In the data rows, zero lies at 7.5, halfway between 7 and 8.
Here are some points, one per row:
 9 11 11  8  9  8 11  8  8  9 10  9 10 11  6 10  8  6  6  4 10  8  7  5  5  5 10  7  9  6  7  6
11  9  9 10  7  7 10  6  7  9  9 11  9  8  7 10  9  5  7  4  8 10  8  4  5  5 10  6  5  9  5  7
 8  3  3  6  4  7  4  4  8  6  5  6  5  4 11  5  9  6 10 10  8  5  9  9  9 10  8  9  6  7 10 12
 4  5  6  4 10  9  4  7  7  7  6  4  7  6  8  5  8 10 10 10  9  3  5 11  9  9  7  8  8  6 13 10
8 7 7 7 8 8 7 6 6 8 7 8 9 7 8 8 9 6 8 8 8 6 7 8 6 8 8 7 6 6 9 9
 7  7  8  6  8  5  7  6  8  6  5  6  5  6 10  9  9 12 11  8  6  9  8 10  9  5 11  7  9 11  7  8
 9  9  7  8  6  6  8  6  8  7  8  9  7  7  8  9  8  7  8  5  8  9  8  6  7  6 10  8  6  9  6  8
 7  9  8  9 11 11  8  9  5 10 10  9 11 10  5  8  8  4  5  7  9  5  4  7  5  7  6  6  7  4  9  7
 2  8  7  5 13  8  6 10  7  6  7  4  6  9  6  7  7 12  9 10  8  6  4 11  9  7  6  7 12  8 10  5
 6  5  5  5  8  6  5  6  8  6  5  5  5  5 10  7  9 11 11  9  7  6  7 10 10  8  9  8  8  9 10  9
10 11 10 10  9  8 10  7  7 10 10 10 10 10  6 11  9  6  7  4  8  9  7  5  5  5 10  6  5  8  5  7
 6  5  4  5  7  6  5  7  8  5  5  5  5  6  9  6  7  9 10 10  7  6  7 10 10  9  7  9  8  8 10  9
 6  9  9 10 13 12  9  9  3 12 11  9 12 12  4  8  8  3  4  7  9  5  2  8  4  7  5  4  7  3 10  7
 6  6  4  6  7  6  6  8  8  5  6  6  5  6  8  6  7  8  9 10  8  7  8  9  9  9  7  8  9  8  8  7
11  7 10 12  6  8  9  5  5 11  8 11 10  7  8 10 10  4  6  5  6 10  9  5  4  4  9  4  2  9  5  9
12 12  8 10  3  5 11  7 11  7  9 12  9  8  6 10  7  4  7  2 11 11 12  2  5  8 10  9  6  9  2  5
 6  8 10  7  8 10  8 11  9  8 10  6  8  9  6  5  5  8  5  8  8  6  8  7  9 10  3 10 10  5  9  6
 7  9  6  8  4  6  9 10 11  5  8  8  6  7  6  5  4  8  6  7  8 10 10  5  9 11  6 11 10  8  5  4
 7  6  4  6  6  6  5  7  8  5  5  6  5  6  9  6  7  9  9 10  8  7  8  9  9  9  7  8  8  8  8  8
 8  4  7  8  5  7  6  6  7  6  6  7  6  5 10  6  8  7  7 10  5  8  9  8  9  8  6  8  7  8  7 10
 6 11  9  9 13 10 10 10  5 10 10  9 11 12  4 10  8  5  6  7 10  6  2  8  5  6  6  5  9  5  9  5
 6  5  9  6  9  9  6  9  7  8  7  5  7  8  9  6  8 10  7 10  5  7  6 10 10  7  5  7  9  7  9  8
 6  8  5  7  6  5  7  8  9  5  7  7  5  6  7  7  5  9  9  8  8  9  9  7  9 10  7  9  9 10  6  5
 8  9  7 10  9  8  9  7  5  9  9 10 10  9  6 10  8  4  6  7  9  8  5  7  5  6  8  5  6  7  6  7
 6  5  6  5  7  7  5  7  8  6  5  5  5  5  9  6  8 10 10 10  6  6  8 10 10  9  7  8  8  8  9  9
 8  7  5  8  3  6  8  9 11  5  7  8  6  5  7  5  4  7  7  8  9  9 11  5  9 11  6 11  8  8  5  6
7 6 6 6 7 7 6 6 8 7 6 6 6 6 9 7 9 8 9 9 7 7 8 9 9 7 8 8 7 8 9 9
 9 10 10  8  5  7 11 10 11  7 10  8  8  9  6  7  5  8  5  5  8  9 10  5  8  8  7 10 10  8  5  5
 5  6  6  5  8  7  5  7  8  6  5  4  5  5  9  5  8 11 10 10  7  5  7 10 10  8  7  8  8  8 10  9
10  7  5  8  5  6  7  5  9  7  6  9  7  5  9  8  8  6  9  6  8  8 10  6  7  8  9  8  6  8  7  9
10  8 10  9  8  7  9  5  6  9  7 10  9  8  9 11 11  7  8  4  6  9  8  7  5  3 11  5  5  9  5  8
 7  6  9  8  6  7  7  9  8  7  7  6  7  7  8  6  7 10  7  9  5  9  9  8 10  8  6  8  8  9  6  7
 7  6  6  6  7  5  5  5  8  5  5  6  5  5 10  8  9 11 10  8  7  8  8  9  9  7 10  7  8 10  8  9
These points spread out most along one direction. For each point below, how far along it does it lie, from 0 to 99? 50 is the average, and the first point above lies past it.
11  5 10 12  7 11  8  6  3 13  9 10 12  8  8  9 10  2  3  7  4  8  6  6  4  6  6  4  2  5  7 10 --> 73
 5 10  8  7  8  7  9 11 10  5  8  6  6  8  5  6  3 10  7  8  8  9  8  7 10 10  6  9 11  8  6  4 --> 47
 4  7  6  5  9  6  6  9  8  5  6  5  5  7  8  6  7 11  9 10  7  7  6 10 10  8  7  8 10  8  9  7 --> 34
 9  5  8  8  5  7  7  8  8  7  7  7  7  6  9  5  7  8  6  9  5  9 10  7  9  9  6  9  7  8  6  8 --> 45
 9  9  7 11  8  7  9  6  6  9  9 10 10  8  6 10  9  4  7  6  8 10  7  6  5  6  9  5  5  8  6  7 --> 69
 7  5  5  6  6  6  5  5  7  6  5  7  5  5 10  7  9  9 10  9  7  7  8  9  9  8  9  7  7  9  9 10 --> 35
 8 11 11  8 10 10 10  9  7 10 11  9 10 12  4  9  7  5  5  6 10  7  5  6  5  6  7  7 10  4  8  6 --> 72
 9 11 10  8  7  8 11 10 10  7 10  9  8 10  5  8  5  7  6  5  9  9  9  5  7  7  8 10 10  7  5  5 --> 65
 5  9 11  6 10 11  9 12  8  8  9  5  9  9  5  5  4  9  6  8  8  6  6  8  9  9  4  9 11  5  9  6 --> 51
 6  8  9  5 10 11  7 10  7  8  8  5  8  9  6  6  7  8  7  8  9  4  5  9  8  8  6  8  9  5 11  8 --> 48
10  6  6  9  5  7  7  5  7  8  7 10  8  6  9  9  9  5  8  7  8  8  9  6  6  7  9  7  4  8  7  9 --> 56
10  6 10 11  6  7  8  5  6 11  7  9  9  7  9 10 10  7  6  6  5 10  9  6  6  5  9  5  3 10  4  8 --> 64
